Each row is where one point has got to under a steady rotation. How many steps took it there?
The counts run from 0 to 757.
[119 110 118 175 139 124 138 168 150 128  90 157 145  92 146 100 175 134
 106 116 119 108 136 112  85 108 151  73 106 100  98 140 183 108 131 105
 121 140 148 151 123  94 132 106  83 153 140 129]
228
[132 144 148 149 172 135 105 196 133 149 141 182 146 126 138 156 130 169
 164 118 146 177 183 156 108 108 123 154 126 168 115 129 135 113 123 126
 105 145 131 138 132 156 164  71  85 153 123 135]
704
[156  89  61 145 120 154 142 165 173 113 102 109 166  93 122 100 125 112
 154 129 114 138 128 144 101 103 172 124 130 141 112 124 159 134 151  71
 104 147 159 142 119 128 123 140  71 126 135 119]
601
[115 101 141 128 122 176 127 165 148 160 112 184 186 145 130 127 162 173
 130 134 119 147 151 147 101 100 154 163 138 138 124 137 140 147 171 146
 125 173 102 129 107 140 126 102  99 176 157 123]
112
[144 102  89 148 136 141 128 164 112 123 110 167 107 124 133 132 160 171
 119 133 163 168 168 178 124 150  96 105 130 144 134 129 141  72 130 158
 118 159 162 146 165 166 176 146 120 113 134 131]
167
[163 117  83 178 105 134 143 173 104 100 105 148 174 112 100  87 156 150
 135 118 111 127 128 159 112 158 156 162 149 121 129 147 140  81 149 143
 110 153 162 165 118 124 155 121 140 129 172 162]
363
[178 105 106 160 127  72 142 187 138 112 111 136 140  85 164  75 172 134
 124 138 113 122 142 158 134 132 148 147 140 150 122 161 143  69 147 125
 114  78 129 140 115 110 137 111 118 121 131 164]
740
[168  65  95 107  89 120 159 147 158 129 107 139 160 136 130 126 120 129
 118 133 106 181 145 165 105 144 140 137 110 181 146 130 113 163 133 123
  95 104 178 135  96 154 104 128  98 121 149 103]
643
[185 114 115 126 139 118 117 188 174 117 123 156 119 107 153 114 153 167
 106 122 129 191 147 143 119 128 146 127 169 117 127 180 145 111 157 110
 112 103 134 194 140 106  99 138 127 128 150 153]
49
[128 123 101 108 152 138 171 160 150 106 101 158 140 101 162 118 183 147
 134 117 126 148 170 118  98  71 114 135 129 160 132  91 145 134 127 122
 107 146 113 150 113 121 167 113  34 103 137 123]
391
[105 111  76 156 140 145 132 129 156 169 113 165 128  94 165 145 148 156
 113 146 116 136 152  83 108 139 136 138 107 124 153 145 134 147 134 108
 104 144 177 125 128 120 132 119  65 104 175  86]
79
[120 129  95 131 139 165  83 176 125 153 142 141 164  87 179 157 156 160
 115 146 120 153 124 163 111 141 152 178 139 163 153 178 109  97 123 135
 135 133 131  97 114 153 140  94  99 129 143 114]
662
[154 101  93 103 100 152 116 172 134 135 114 136 169 110 147 128 144 154
 123 131 104 161 116 190 130 117 134 160 143 189 139 136 106 125 121 153
  99 119 154  85  92 188 122 122  89 123 145 100]
653
[150  88 130 125 121 106 138 115 165 171 137 191 118 119 164 131 170 158
 130 106 108 204 156 149  85  94 149 149 105 141 144 119  92 145 154 127
 121 131 169 128 133 140 130 117  83 124 155 116]
636
[144 124 110 150 112 105 103 200 146 142 137 149 115  98 180 145 112 139
 155 162 123 151 141 154 100 144 144 184 109 173 131 148 145  92 133  80
 101 107 134 121 126 136 154 102  96 121 106 137]
148
[157 112 126 121 119 116 168 168 150 157 114 145 159 128 151 120 123 128
 115 182 136 194 146 182 125 139 166 174 113 175 126 151 149 120 167  99
 135 142 118 120 123 156  99  82 108 137 120 136]
493
[146 111 132  99 130 151 128 223 139 124 126 158 176 129 139 126 143 151
 139 146 146 175 130 195 113  92 140 165 143 179 126 114 141 136 128 142
 116 142 109 112  98 162 141 116  99 135 121 117]
501
[147 147  92 173 149 129 132 200 137 136 110 107 140  72 152 134 177 123
 123 102 142 127 136 153 140 108 183 115 140 135 106 109 175 110 124 100
 118 150 144 104 116 166 136 136  62 121 117 113]
224
[150 115  91 119 130 176 166 143 175  89 104 118 197 126 112 138 165 129
 125 113  99 146 163 161  98 119 146 106 128 144 113 128 140 107 137 111
  87 122 147 163 128 152 112 130  72 143 140 160]
406
[148 108 127 131 138 111 141 194 140 159 133 155 133 102 144 131 118 146
 140 139 129 159 159 168 126 182 122 184 112 172 129 147 172 121 125  85
 105 100 138 130 112 180 101  67  94 112 136 140]
341
[115 142  82 157 139 142 122 133 157 182 121 160 106  93 190 157 156 167
 113 131 116 152 161  82 101 130 141 162 127 133 155 150 127 127 138 116
 113 145 159 124 137 130 138 111  62 113 174  93]
80
[142 111  98 167 168 133 134 161 117  86 136 177 157 112 114 141 134 170
 143 101 142 168 159 177 115 184 124 100 113 145 124 161 160 130 101 115
 118 146 159 166 135 135 139  80 132 114 122 135]
716
[135 126 121 137 115 156 166 153 132 140 134 175 154 126 122 172 113 172
 140 113 143 173 145 165 115 198 118 113  84 144 113 129 175 128 123 106
 111 143 164 158 111 163 115  87 113 114 148 124]
330
[135 108 122 138  81 157 176 199 100 103 108 122 163 119 143 141 115 119
 107 143 143 166 137 134  72 138 141 115 112 158 105 124 168  98 133 125
 138 156 150 171  93 147 130 117  81 126 162 113]
684
[127 161  95 159 145 194 148 191 168 140 125 162 162  81 130 131 150 160
 136 114 137 114 113 108 117 152 137 130 119 101 112 140 188 101 152  91
 103 154 121 133 130 151 132 124  81 140 151 130]
221
[107  83  81 155 125 142 128 127 158 153 107 160 150  95 158 133 149 148
 110 131 116 131 135  91  95 126 138  99  96 124 145 139 140 133 115 114
 106 134 189 126 118 117 139 119  62 105 181  72]
78
[152 116  66 182 100 121 109 147 139 158  73 136 136 117 176 144 138 147
 124 154 120 119 159 152 148 126 153 125 152 180 117 138 143 108 144 133
  97 134 165  83 112 158 124 105  98 146 126  89]
461
[155  87 108 146 138 122 165 151 117 124  80 137 194 122  84 100 167 129
 123 111 104 130 170 154 115 125 140 128 101 143 134 124 116 105 129 154
 108 143 180 163 118 152 142 113  81 129 181 148]
558
[139 119  84 111 174 165 134 133 169 103 110 162 135  90 165 143 168 168
 133 107 141 189 183 157 132  81 114 104 153 149 116 133 141 111 144 127
 119 150 124 153 154 154 142 148  83 110 132 141]
402
[114  68 100 161  92 115 114 153 142 146 101 191 137 104 149 119 128 178
 186 147 143 127 139 158 112 135 120 114  81 139 108 117 166  81 156 100
 112 119 144 128 127 128 173 142 119 107 128 128]
152
[133 125 142 127 127  95 170 142 124 137  71 180 141 108 150  99 192 167
  88 145 111 143 147 142 139 120 112 111 105 128 117 146 158  87 141 157
 123 106 137 155 114 124 126  71 122 118 167 158]
185
[162 122 101 134 192 136 144 151 133 107 114 161 167 103 129 114 148 168
  93 116 139 168 168 140 134 154 103  91 118 136 129 171 143 107 124 172
 132 161 160 159 151 146 132 101 120 125 175 131]
564
[148 125 132 153 136  81 125 164 131 144 122 150 108  71 183 125 146 131
 134 121 134 158 136 163 111 132 123 110  73 159  99 135 134  55 127 121
 115  94 164 114 137 161 158 112  87 111 123 150]
537
[146 125 113 169 162 125 107 172 123 114 117 178 158 124 137 162 129 178
 171 121 165 159 182 187 154 128 139 115 132 176 113 125 157 121 129 145
 105 143 149 135 125 157 159  94 116 135 103 131]
706
[157 151  84 164 146  94 140 171 137 144  95 161 108  85 140  72 147 143
  94 153 115 160 128 128 125 111 131 155 146 120 138 165 138  80 136 115
 134 175 156 146 166 124 152  84 125 128 159 137]
368
[144 143 133 136 139 102 141 145 127 149  94 170 108 113 147 108 168 150
  78 157 122 179 149 154 113 130 108 118 100 133 136 160 131  71 121 145
 134 150 160 139 166 149 140  75 117 126 143 151]
175
[172 159 116 143 158 135 169 153 136 135 121 146 187 107 111 110 171 130
 112  89  99 170 132 161 143 130 158 155 116 137 128 115 128 113 128 155
 107 167 159 117 118 181 123  86  91 127 177 141]
568
[167  99  96 137 151 113 109 127 176 132 122 189 151 108 164  98 155 173
 115 117 100 165 137 157 117 108 113  76 107 152 110 166 120 126 128 154
 113 127 160 100 137 136 125  96 129 166 119 116]
260
[126 107  91 179  92 120 108 128 129 140  77 161 149 111 174 122 148 148
 107 146  91 107 150 131  99 113 132  92 123 159 110 161 143  90 125 134
 111 135 163 108 113 110 135  81 101 171 130 110]
463
[144 138  78 165 134 146 103 183 140 139 123 130 130  97 176 149 173 149
 110 114 125 131 138 132 124 111 155 134 167 151 140 120 117 136 102 141
  84 121 176 108  96 152 153 143  67 115 142  88]
72
[ 76  82 106 137  96 154 126 157 104 149  82 152 173  87 138 122 174 143
 113 138 106 127 111 155  90  97 160 149 121 123 131 127 134 111 122 136
 143 153 156 123  98 131 140 104  95 109 169 109]
668
[129 138  89 172  99 141 117 171 130 110  97 172 176 121 120 150 151 176
 164 147 131 156 112 184 127 135 176 136 130 128 118 127 153  94 142 116
 106 127 153 161 104 120 161 115 157 106 129 155]
514
[136 142 105 141 120 133 177 174 132 102 103 181 140  97 162  82 176 137
  90 141 116 127 124 110  91 118 105  96  98 130 115 130 157 107 113 146
 110 149 137 154 114 100 173  87  92 121 152 133]
380
[147 148  68 144 139 130 146 163 129  96  83 148 120 112 167 124 118 159
 133 162 142 159 194 123 138 118 109 145 176 177 128 148 156  97 147 121
 115 165 130 171 143 123 154  98  92 109 145 135]
6
